In the data rows, the value 128 means zero.
Here is a table of points, one per row:
[135 164 101 111  96 105  88 159 118 192 158 161 154 134 162 142  83 181
 124 138 122 113 149 120 131  86 194  60  97 150 111 148 169 182 149 138
 139 119]
[ 83  98 174 128 138 157 170 134 140 121  88 120 160  92 107 139 159 100
  95 106 123 149  99 112 124 115 141 116 116 120 147 139  99 122 117 148
 174 122]
[108 156 114  98 113 127 120 154  83  57 155 145 146  99 139 137  98 192
 135 143 117  61 112 153 121  92 126  75 104 139 130 155 131 126  78 163
  66  59]
[165 119  91 180 158 125 139  91 123 112 133 119 101 108 122 132 133  49
  82 177  99 166 135 108  99 126 100 117 119 139 159  87 156 131  99 129
 138 139]
[111  66 162 158 126 118 120  70 115 166 108 122 111 109  81 141 156 110
 123 165 113 128  83 104 130 112  83 183  86 136  97 157 115  83 141  94
  91 148]
[123  83 184 123 116 171 128 129 141  98 100 142  91 170 143 146 187  88
 102 123 126 171 145 116 133 113  93 157 120 173 134  97 151 144 127 159
 156 151]
[172 158 133 189 134 116 141 145 156 114 177 116 136  79 139   5 106  26
 143 123 137 190 121 147  93 123 174  56 175 128 121  86 104 111  72 173
 162  99]
[ 86 151 119 121 128 105 113 125 156 188 145 148 121 160 144 162 122 129
 147 120 140 136 143  95 158 161 136 137  81 107 134 167 183 127 129 117
 102 147]
[117 127  84 138 156 148 134 152 161 124  91 109 146 131 174 164 148 106
 150 105 171 132 148 134 105 179 162 118  83 129 139 150 147 131 119 134
 163 195]
[119 135 143 145  87 133 128  80 100  99  73  93  66 106 139 144 148 138
  87 189 109  85 118 129 153  51 101 219 130 171  89 148 111 119 175 145
 107 144]
[128  95 151  85 136 147  76 120 142 123 105 138 132 169 120 175 143 152
 104 164 193 140 104  77 125  65  83 233  92  92  85 170 127  26 200  72
 102 136]
[147 146 163 100 117 104 131 149 123 112 123 123 151 127 106  92 154 210
 113 142 185 119  95 179 125 129 117  91 168 152 148 128 127 112  79 128
  93  48]
[128 117  88 113 157  55 145 130 124 167 126 118 135 106 106 164  83 103
 130 110 152 125 139 145 110 180 130 130 127 118 134 105 115 175 119  85
 151 110]
[127 133  80 141 165 150 133 128 107 170 197  85 119 115 101  93 102 123
  98 106 125 134 143 118 112 118  90 130 136 130 104 105 151 197 149 140
 134  89]
[131 111 167 174 103 153 146 102  86 142 130 131 139  96  97 111 122 139
 103 125  85 191 163 136 149  72  93 122 105 126 115 129 127 164 130 146
 149 129]
[148 110  96  60 223 105 156 140 128 152  95 116 153 188 127 171 121 147
 166 111 129 113 149 102  98 178 171  78 156 102 165 138  90 114  82 108
 158 139]
[159 145 155 168 108 109 169 150  79 103 155 130 195  31 118  52 110 157
 154  70  28 136  94 117 110  77 195  17 195 163 174 112 108 166 164 156
 168  80]
[131 232  76 147  89 114 144 162 157 162 109 134 102 127 132 105 138  14
 174  97 106  97 170  93 108 103 154 124 144 131  73 134 157 160 150 139
 146 162]
[142  85 107  44 214  60  91 144 114 156 117 145 173 175  93 195 134 254
 139  81 201 107 107 143  86 128 110 126 145  61 160 172 115  41  65 115
  85 130]
[125  80 166 100 155 131 106 136 133 132 163  83 124 138  32 106  91 165
 106 106 104 158 157 183 175 112 111 136 158  77 128 115 108  88 116 130
 141  64]
[157 116 157 128 113 136 100 130 111 133  76 125 125 149 104 134 124 100
 174 157  88 164 114 142 150 106 130 151  91 134 130 123 173 141 147 131
  97 176]
[147 134 130 106 129 140 151 129 124 135 164 167 177 104 161 126 134 106
 175 121 107  60 160 104  99 107 185 118 134 112 110 102 148 167 137 147
 144 186]
[134 133 152 141  74 127 126 136 108 145 156 185 138 117 173 123 122  95
  86 118  69 135 129  73 134  95 109  98  90 148 117 105 116 139 164 194
 105 136]
[126 130 106 153 136 128 139 165 186 149 161 127 155 105 140 164 126  82
 107  77 130 128 162  94 104 147 126 126  71 112 133 111 126 192  99 148
 157 151]
[128  92 121 122 133 106 125 147 143  72 152  79 135 140  91  93 133 118
 118 158 109 123 127 159 151 106 124 134 166 137  89 114 144 128 196 178
 101 107]
[113 111 128 138 145 156 141  93  62 118  47 117 135 143 102 139 138 103
  97 128 117 101  86  85 139 195 132 152 141 137 155 124  84 154 131 136
 155 164]
[115 166 133 179 140 139 123  74 179 129 116  95  61 148 161 149 177  58
 126 187 183 103 110 104 119 134 110 255 175 120 106 136 123  84  88 100
 103 138]
[148 123 128  91 140 112 125 119 108 127 187 113 179 111 149 121 118 223
 132 107 170 135 122 125 135 175 162  88 155 132 151 188  88  75 104 148
 104 110]
[130 125 160 146 155 136 145  89 104 106 112 133 132 150 129 151 144 129
  48  84 113 147 133 122 124 153 119 157  81 150 133 147 113 145 137 117
 157 159]
[ 84  87 114 199 149 112 149 137 155 131 111 153 111 109  92 163 133  82
  74 146 132 152 117  75 111 196  64 125 106 111 174  80 151 168 106  74
 159 109]
[121 142 137 121 115 122 153 150  95 114 158 167 140 137  91  85 131 183
 166 128 116 133 138 113 166 152 119  90 107 142 147 147 117 171 122 143
 175 121]
[110  92 137 117 158 143 145 101 138 128 114 117 110 153 127 163 121 111
 132  94 100 135 144 113 130 182 111 139 139 154 160 127  86 143 133 137
 202 164]
[150 153 129 108  97 135 140 140  81 136 184 157 130 142 108 113 102 205
 131 121 148  89 113 124 164  50 158  59 140  89 117 133 148 130 155 123
  88  93]
[131 232  78 143 109 178  78 151 147  64 125 138 100 173 223 120 115 157
 171 150 121  33 126 158 128  69 122 122 131 103 114 110 116 143 175 145
  94 146]
[131  70 171 107 100  72 150 145 153 115 181 132 144 118 121 155 107 192
  84  95 206 164 156 183 148 145 142 105 134 107 128 167  86 139 118  90
 149  73]
[132 198  94 120  64 147  83 117 183 134 113 148  63 141 142  90 170  66
 162 109 139  95 119 156 156  82 118 142 201 134  94 102 150 152 148 144
 141 161]
[133 134  84 101 152 130 116 124 130 115 114 167 108 191 108 128 123 145
 172 119 152  88 147 131 145 139 162 144 142  85 138 121 126 119 134 161
  95 138]
[139 170 117 100 147 149 118 146 143 147 167 107 151 149 146 163 120 180
 187 143 158 139 117 155  99 151 145 117 164  74 143 120  92 102  91  84
  83 124]
[103  61  97 124 167 145 159  90 155 117 115  83 152 157 159 174 180  93
  70 134 131 176 141 113 113 186 110 150 117 120 173 141  88 112  90  59
 109 135]
[116 130 198  61 112 137 145 117 150 158 104 152 137 165  94 164  93 171
 152 141  82 153 164 113 137 102 155 160  81 129 139 121 102 176 156 127
 119 144]
[133  25 169 137 193 140 162 106 139 129  55  87 141  67  88 164 106  79
  80 126 122 197  89 175 109 194  76 150 141 191 137 134 112  38 138  73
 113  87]
[160 237 137 163   2 136  81 170 138 126 178 147 118 130 171  73 105  71
 121 159 105 104 160 133 126  83 150 114  73 141  86  86 171 168 141 119
 112 157]
[145 144 140  95 137  91 136 162 108 139 136 126  88 129 148 106 186 128
 180 105 146  96  78 165 120 160 157  63 173  94 167 133 125  57  89 158
 121 104]
[ 80 144 107 131 109 167 134 118 220 136  63 127  85 141 154 157 126  38
 107 141  95  75 131 147 122 148 119 140 139  98 122 112 106 122 120 102
 115 187]
[ 94 155 134 168 105 158 110 105 127 116 114 116 116 125 127 139 141 105
 148 108  63 163 148 138 134  74 105 153 106 127 132 114 156 221 151 153
 149 152]
[132  50  95  81 192 108 113 167  59 142 179 127 205 158 121 117  41 223
 128 110 139 165 126 147  95 122 155 100  81  99 143 145 131 137 145  67
 131  94]
[177 177  96 111  51 108 127 150  67  86 174 147 125  93 119  91 131 143
 175 118 131 120 138 169 129  70 181 133  75 161 109 142 161 195 173 168
 141  81]
[105 152 117 184  64 123  88 153 194 130 123 150 146 154 185 105 129  93
  88 144 182  92 126 106 156 152 104  96  84 148 152  98 194 142 122  99
  97 106]
[136 130 140 173 128 127 135 150 141 127 150 137  95 107 166 132 165 115
 164 128  84 132 120 123 157 147 167 117 160 132 139  97 145 125  96 161
 134 118]
[159 100 138 148  97  91 115 164  95  96 117  88 172  68 129  71 124  77
  96  65 123 144 103 167 124 167 170 105 171 131 141  99 123 119  67 146
 153 131]
[ 91 196 123 120  74 153 137 113 149 135  84 159  80 177 191 158 156  71
 144 163 164 100 136  80 166 147 109 131 134 189 141 135 117 127 135 145
 124 177]
[123 114  84 109 172 143 145 118 143 168  98 120  54 171 141 148 108 105
 135 152 115 109 115  93 155 124  69 170 131 139 118 172  99  55 125  70
 113 163]
[148 159 158 116  91 114  96 133  85 124 179 113 168 105 153 106  93 233
 112 143 172  84 131 165 131  78 141 104 148 152 115 134 115 170 153 168
 126  60]
[144  87 125 132 204 113 168 165  95 183 124 148 173  90 104 133  83 184
 118 133 105 140  99 139  95 173 171 126 105 110  92 109 165 124  70 128
 162 112]
[110  91 189 171 120 142 162  66 121 116 161 133 130  92 100 135 102 182
 112 100 103 129 100 109 139 104  66 177 154 127  74 110 180  98 159 125
 115 138]
[148  99  77 148 138  83 157  97 181 131 103  96  91 151 123  95 160  50
 126 114 148 153  55 187 124 223 153 100 168 127 156 156  81  69  71 118
 145  99]
[ 93 102 125 113 117 137 108 110 131  98  68 112  98 120 106 126 131 106
 142 147 135 164 124 127 141 103  46 213 118 126 100 164 145  57 207  82
 110 165]
[ 88  95 132 104 180 172  82  91 111 108 135 142 149 116 134 102 138 184
 137 180 122 161 130 134 116 161 136 135 118 166 147 124 113 152 134 169
 142 149]
[142 155 152 164 101 128 126 133 161  72 123 100 127  61  87  97 174 131
 142 147 170 138 179 172 116 167 159 114 166  96 124 109 145 120  65 124
 101  75]
[141 161 118  84 150 162 104 109  71 154 116 166  81 164 129 130 131 182
 180 177 121 114 190  52 130  93  77 179 130 153  88 148 125  85 227 101
 112 179]
Along one direction, these points spread out more than along any other. Take the direction at right angles to it along which they spread out most. Then take the direction at right angles to both along which they spread out most. Go by this last direction. How far along it is each point below, from 0 to 99? The average is 50, and the first point in the table lies past the average. One standard deviation of the points above along it is 16.
[117 127  84 138 156 148 134 152 161 124  91 109 146 131 174 164 148 106
 150 105 171 132 148 134 105 179 162 118  83 129 139 150 147 131 119 134
 163 195] 40
[139 170 117 100 147 149 118 146 143 147 167 107 151 149 146 163 120 180
 187 143 158 139 117 155  99 151 145 117 164  74 143 120  92 102  91  84
  83 124] 59
[148 159 158 116  91 114  96 133  85 124 179 113 168 105 153 106  93 233
 112 143 172  84 131 165 131  78 141 104 148 152 115 134 115 170 153 168
 126  60] 69
[172 158 133 189 134 116 141 145 156 114 177 116 136  79 139   5 106  26
 143 123 137 190 121 147  93 123 174  56 175 128 121  86 104 111  72 173
 162  99] 9
[130 125 160 146 155 136 145  89 104 106 112 133 132 150 129 151 144 129
  48  84 113 147 133 122 124 153 119 157  81 150 133 147 113 145 137 117
 157 159] 47
[119 135 143 145  87 133 128  80 100  99  73  93  66 106 139 144 148 138
  87 189 109  85 118 129 153  51 101 219 130 171  89 148 111 119 175 145
 107 144] 68
[147 134 130 106 129 140 151 129 124 135 164 167 177 104 161 126 134 106
 175 121 107  60 160 104  99 107 185 118 134 112 110 102 148 167 137 147
 144 186] 50
[108 156 114  98 113 127 120 154  83  57 155 145 146  99 139 137  98 192
 135 143 117  61 112 153 121  92 126  75 104 139 130 155 131 126  78 163
  66  59] 64
[134 133 152 141  74 127 126 136 108 145 156 185 138 117 173 123 122  95
  86 118  69 135 129  73 134  95 109  98  90 148 117 105 116 139 164 194
 105 136] 50
[111  66 162 158 126 118 120  70 115 166 108 122 111 109  81 141 156 110
 123 165 113 128  83 104 130 112  83 183  86 136  97 157 115  83 141  94
  91 148] 59
[ 88  95 132 104 180 172  82  91 111 108 135 142 149 116 134 102 138 184
 137 180 122 161 130 134 116 161 136 135 118 166 147 124 113 152 134 169
 142 149] 55
[115 166 133 179 140 139 123  74 179 129 116  95  61 148 161 149 177  58
 126 187 183 103 110 104 119 134 110 255 175 120 106 136 123  84  88 100
 103 138] 48
